Each path below is one point turned by a fixed rotation once a step. After each direction that follows a path, write how fast that rotation turns it, in degrees each step (0 if it stays still).
Each turn is a multiple of 5 degrees from 10 to 175, or 0.
Each row of a path follows its step; steps can be skipped.
Path 1:
step 0: 2  -2  -7  5  15  15  3  -9  2  18  5  8  -9  -4  -11  11  -8  4  4  -20  -2  5  -6  3  -4  1  17  8
step 1: 6  -16  -7  -6  14  -15  18  4  -9  -11  -2  1  1  4  -11  4  2  -10  4  -5  -15  -3  -11  4  -6  -18  2  7
step 2: -5  7  -8  -10  -1  -13  5  3  24  15  -10  2  11  -6  -12  -6  6  -4  -16  -6  -2  2  -9  7  2  -6  17  -1
step 3: -1  -9  2  -6  4  3  21  -1  9  3  4  9  10  -8  -14  -3  7  8  3  2  8  -5  -3  -3  -23  13  -12  11
step 4: 9  12  4  0  11  -3  -3  15  5  17  4  -10  -3  -6  1  8  2  -1  4  6  -6  -1  -17  16  -22  -5  -6  -8
step 5: 14  9  -4  -5  15  7  11  19  -2  -8  -2  1  1  -9  1  -4  3  10  -12  -7  6  14  -13  -19  -1  -1  3  1
step 6: 0  0  7  -7  -6  1  17  0  6  -12  6  -15  -14  -6  9  -13  10  -5  -9  4  -5  -13  -19  5  -3  9  4  -2
step 7: 11  2  -15  3  4  6  -13  -3  15  10  8  6  -7  -4  3  -12  7  5  -15  -3  -4  -15  -2  -16  -10  4  -7  -12
step 8: 6  0  12  11  4  22  -4  -3  5  -6  10  4  -14  7  -9  -3  -5  -10  10  -5  -3  0  -18  -8  -13  2  5  13
step 9: 5  4  -8  6  3  -10  2  0  -3  -14  -12  3  -7  12  0  -9  -20  1  -5  -7  -13  -7  -16  0  -8  -16  2  -17
step 10: 2  11  0  -6  -12  -4  0  7  20  -7  -6  13  4  12  -14  -23  4  -8  0  3  6  -1  -5  -8  9  -3  5  6
Directions:
4  5  -3  0  -3  1  -5  2  2  4  4  3  5  1  0  -2  3  3  -2  -3  5  4  1  -5  2  -2  7  3 -> 140
2  2  -3  -4  -2  -3  5  -1  5  -9  -5  -5  1  3  3  0  2  0  -2  -1  -2  2  2  0  4  -1  4  0 -> 90
-2  -2  4  0  -4  -5  3  0  -4  1  -2  3  0  -3  -3  -6  4  -3  -7  -1  4  -3  -2  0  5  1  1  -3 -> 90
-4  4  4  1  1  -2  -5  -1  1  -2  1  0  1  0  5  4  1  -5  -3  0  0  -2  -3  8  -3  2  7  1 -> 160
Path 2:
step 0: -7  -6  -2  3  -8  2  1  4  -5  10  11  8  -6  -11  -2  8  3  7  4  -1  -5  -11  2  20  4  7  -1  7
step 1: -12  8  -3  0  9  18  -6  -2  -9  -2  10  1  1  14  -3  -10  -3  -7  -7  3  -2  8  1  2  -5  -7  2  12
step 2: 4  -7  1  6  -11  1  -7  -3  -10  10  8  14  -8  -11  -1  3  -3  3  5  -1  -10  3  -4  7  7  11  -8  9
step 3: -11  10  -10  8  3  7  -2  6  -8  0  9  6  13  4  -4  -8  6  -8  -6  8  -3  0  8  8  -7  -10  6  6
step 4: -5  -8  6  0  -6  5  -4  -5  -8  5  14  4  -11  5  0  9  3  5  8  1  -5  8  -1  10  13  14  -1  10
step 5: -2  5  -16  7  4  10  0  5  -9  -2  1  13  -3  0  -2  -13  -1  -4  -7  0  -10  4  10  0  -10  -9  2  13
step 6: -6  -6  2  -2  -8  1  -11  -2  -8  6  17  9  7  -5  -3  6  3  -1  4  9  -2  14  -1  8  14  9  -6  -4
step 7: -8  4  -12  18  5  4  -4  6  -5  -5  1  9  -7  7  -1  -7  6  -5  6  -1  -7  -3  10  7  -3  -3  14  10
step 8: -8  -3  -4  -13  -7  10  2  -6  -9  2  18  9  -5  -5  -3  8  -2  2  -8  4  3  13  6  0  10  10  -5  2
step 9: 2  -1  -9  13  6  5  -12  6  -4  -3  0  13  -4  6  2  -14  2  -12  4  -3  -18  5  3  9  -2  0  7  -4
step 10: -15  -5  -4  5  -8  9  -2  -8  -6  5  12  12  0  -12  -10  8  2  5  -5  8  12  4  6  2  11  2  2  -1
Directions:
-4  3  -4  -10  -2  2  3  6  0  0  -1  2  5  -4  1  -2  2  1  -5  3  2  -2  2  1  -2  1  -2  -1 -> 145
-7  -1  2  -1  1  4  -1  1  1  -4  -2  -3  -6  5  -1  2  1  4  2  2  7  -4  0  1  2  1  4  6 -> 110
Path 3:
step 0: 11  1  3  3  -12  1  -22  -4  18  -4  16  -17  -4  11  -3  9  -1  7  -12  4  0  2  -6  14  2  -4  2  4
step 1: -10  -11  -3  -14  -1  -11  -4  6  7  6  5  11  9  -10  -6  16  -17  0  -5  -5  4  -7  -7  -5  -4  12  -13  -13
step 2: 11  -23  2  4  10  -8  13  0  -10  -5  -1  -18  3  7  -4  -12  -6  -9  -2  2  1  2  11  -6  3  10  6  -11
step 3: -1  -10  17  6  -11  17  -10  0  13  6  4  -9  0  9  -5  -4  8  16  -4  -12  -8  0  -1  10  6  -6  11  -5
step 4: 7  -2  -4  -23  -10  3  -4  2  7  -2  -4  10  6  -10  -7  0  1  11  -3  8  8  -1  -7  1  -20  7  -12  -19
step 5: 5  -3  -1  -9  3  -14  -5  -3  -7  -7  -5  -21  -10  19  -1  2  -4  -12  5  2  10  3  3  2  10  16  -9  -10
step 6: -12  -17  9  8  -5  -3  1  5  19  3  9  -12  0  8  -5  14  -6  3  -3  -4  -5  1  4  20  -5  1  11  8
step 7: 5  -11  -4  -5  -15  5  11  -1  11  9  4  5  11  -11  -7  6  -1  3  4  3  9  -12  -2  -20  -8  3  5  -20
step 8: 10  -6  5  -13  5  1  -2  -8  -20  -6  -3  -15  6  13  -10  -4  -5  16  10  -1  5  7  10  -3  12  -1  -3  -10
step 9: -14  -2  13  -1  -7  4  -7  -2  18  -5  4  -9  4  14  8  -4  4  7  -18  -2  3  3  11  18  -9  -2  -6  -2
step 10: -6  -1  -2  -18  -8  1  0  0  6  21  -3  4  -1  -6  -4  4  -3  -7  1  9  7  -10  -3  -3  -10  27  5  -6
Directions:
-5  6  -1  -1  0  -4  -6  3  2  -4  -1  -6  0  -3  3  -3  -6  3  -2  3  3  -2  -1  0  -1  5  0  3 -> 80
-2  4  2  3  -4  1  -2  -2  4  1  1  -1  -2  3  3  0  3  -5  1  -5  3  -4  -2  -7  7  1  -3  -5 -> 160
-4  -3  1  -5  -6  -3  -1  1  2  -4  0  6  5  3  1  -1  0  0  -3  -6  -3  -4  -4  0  -2  -3  2  5 -> 125
3  -2  10  1  -2  -4  -1  4  -1  1  0  -3  4  2  0  4  4  2  1  3  -2  -3  0  -1  -3  4  -4  -1 -> 0
5  2  -3  0  0  0  -2  -7  -5  -1  1  -2  -2  7  2  2  -1  2  0  0  -6  -2  -2  -3  1  5  7  1 -> 130
0  4  0  -3  -2  2  -3  1  0  0  -3  3  -5  3  -1  -6  7  -2  2  0  -1  1  -1  7  -4  6  -2  -1 -> 65
Path 4:
step 0: -7  -7  -4  -7  -6  7  -6  7  16  -11  1  -10  1  0  -5  -18  6  -5  0  -5  15  10  1  -13  -1  7  1  -9
step 1: 0  4  0  -15  13  3  -1  2  9  3  -10  0  -8  1  7  -6  10  2  -8  -9  -2  17  -5  5  -14  12  -12  -5
step 2: 0  -5  8  4  -1  7  -5  8  8  -13  -7  -10  -3  9  16  -3  -7  -11  7  0  12  16  -7  4  0  8  2  -12
step 3: 1  15  0  -5  14  -4  -8  -5  11  -14  -6  5  9  -1  14  0  -3  2  -9  -3  -7  6  -10  16  -1  5  -4  -5
step 4: -3  -3  -4  11  -11  -11  -19  3  12  -9  -3  -3  10  6  16  -2  7  -3  1  5  8  8  6  9  4  -1  9  -8
step 5: -3  21  -9  -2  14  -5  -16  -4  1  -9  6  -2  4  -10  7  -6  13  5  -3  -9  1  4  5  0  -8  -1  9  -7
step 6: -12  -2  -10  4  -9  -10  -6  3  -1  3  3  -13  -4  6  6  -2  10  0  -2  -6  11  16  -6  -1  -7  10  20  2
step 7: -1  5  -4  -16  3  6  -9  -7  4  -15  5  -17  -6  -12  2  -1  0  4  -2  -14  2  7  -12  0  -9  -1  3  7
step 8: 0  -6  -2  1  -16  -7  -8  -6  12  2  -13  -3  -3  10  5  -6  2  2  -2  -19  3  12  -17  1  -1  9  -2  1
step 9: 5  -3  6  -11  1  14  -17  -6  10  -14  2  10  -8  -5  13  -7  -3  4  4  -13  -6  11  1  -3  0  0  0  -6
step 10: 0  0  -4  4  1  -7  -3  1  9  -5  -8  13  5  8  1  -17  5  -4  -5  -4  -3  16  -10  -5  9  15  8  -12
Directions:
4  4  0  1  2  4  -1  -1  -3  -8  2  -4  0  -4  -4  -3  0  -5  4  0  2  -1  -2  -4  5  -5  -1  -3 -> 155
4  2  -6  3  7  3  -3  -1  -3  1  -3  2  0  0  -5  3  3  0  -6  -2  -5  5  -2  3  0  -1  -3  3 -> 170
-5  3  -4  -1  1  2  -1  3  -1  1  4  -5  -5  2  -5  -1  7  2  -3  4  4  -4  1  -2  -2  4  0  0 -> 60
